(in the rows, 128 means zero)
A single turn carries every row of the set below to another of its rows. Some are shown first; where does it send the rows asked next?
Z_561: [124, 133, 152, 115, 110, 106, 163, 160, 112, 156, 163, 151]
Z_60: [122, 134, 154, 115, 110, 108, 165, 156, 104, 148, 166, 152]
Z_969: [110, 142, 114, 130, 157, 139, 137,  78, 132, 115, 110,  90]
Z_997: [135, 127, 161, 152, 113, 128, 116, 180, 146, 141, 125, 127]
Z_583: [139, 134, 166, 118, 101, 130, 133, 172, 106,  92, 121, 144]
Z_24: [141, 132, 159, 120,  99, 123, 126, 187, 134, 123, 111, 137]
Z_174: [169, 127,  90, 112, 115, 170, 137, 111, 135, 107, 152,  99]
Z_911: [169, 126,  89, 120, 118, 168, 133, 115, 146, 120, 152,  96]
Z_821: [128, 125, 171, 171, 126, 136, 117, 161, 124, 122, 145, 127]
Z_499: [113, 146, 113, 108, 147, 137, 145,  80, 121,  99, 102,  99]
Z_72: [143, 113,  81,  77, 138,  97, 133, 139, 139, 104, 134, 142]
Z_546: [129, 108,  96, 131, 167, 112, 124, 107, 121,  96, 172, 134]
Z_668: [125, 124, 143, 108, 113, 110, 114, 135, 141, 167,  81, 127]
Z_928: [119, 128, 160, 112, 121, 125, 129,  99,  78, 100, 107, 141]
Z_29: [119, 131, 155, 130, 118, 109, 160, 153, 109, 157, 171, 148]
Z_379: [110, 119, 164, 156, 142, 130, 114,  91,  96, 128, 125, 127]
Z_767: [172, 128,  88, 107, 112, 167, 138, 116, 139, 111, 147,  99]
Z_808: [131, 129, 174, 150, 118, 138, 127, 155,  99,  92, 142, 138]
Z_735: [119, 132, 156, 124, 115, 111, 163, 151, 102, 148, 172, 151]
Z_191: [168, 126,  91, 120, 119, 170, 135, 111, 139, 113, 156,  97]
Z_532: [130, 104,  88, 137, 167, 106, 115, 123, 152, 131, 162, 124]
Z_229: [127, 130, 147,  82, 104, 113, 129, 125, 106, 124,  80, 142]
Z_985: [112, 141, 107, 125, 151, 133, 133,  90, 152, 135, 100,  87]
Z_26: [139, 108,  79, 104, 147,  96, 121, 143, 164, 136, 139, 130]
Z_816: [137, 113,  92,  94, 149, 107, 136, 118, 112,  79, 154, 144]
Z_615: [171, 126,  87, 111, 113, 166, 136, 118, 146, 119, 147,  97]
Z_793: [114, 118, 153, 153, 137, 121, 104, 113, 134, 171, 109, 118]
Z_941: [118, 145, 103, 101, 139, 128, 139, 100, 153, 130,  87,  92]
Z_213: [118, 147, 107,  91, 136, 130, 146,  93, 133, 108,  88,  99]
Z_859: [121, 131, 152, 124, 114, 107, 160, 159, 115, 162, 166, 148]

Z_997 goes to Z_24
Z_911 goes to Z_615
Where do these go?
Z_546 goes to Z_532
Z_229 goes to Z_928
Z_60 goes to Z_735
Z_499 goes to Z_969

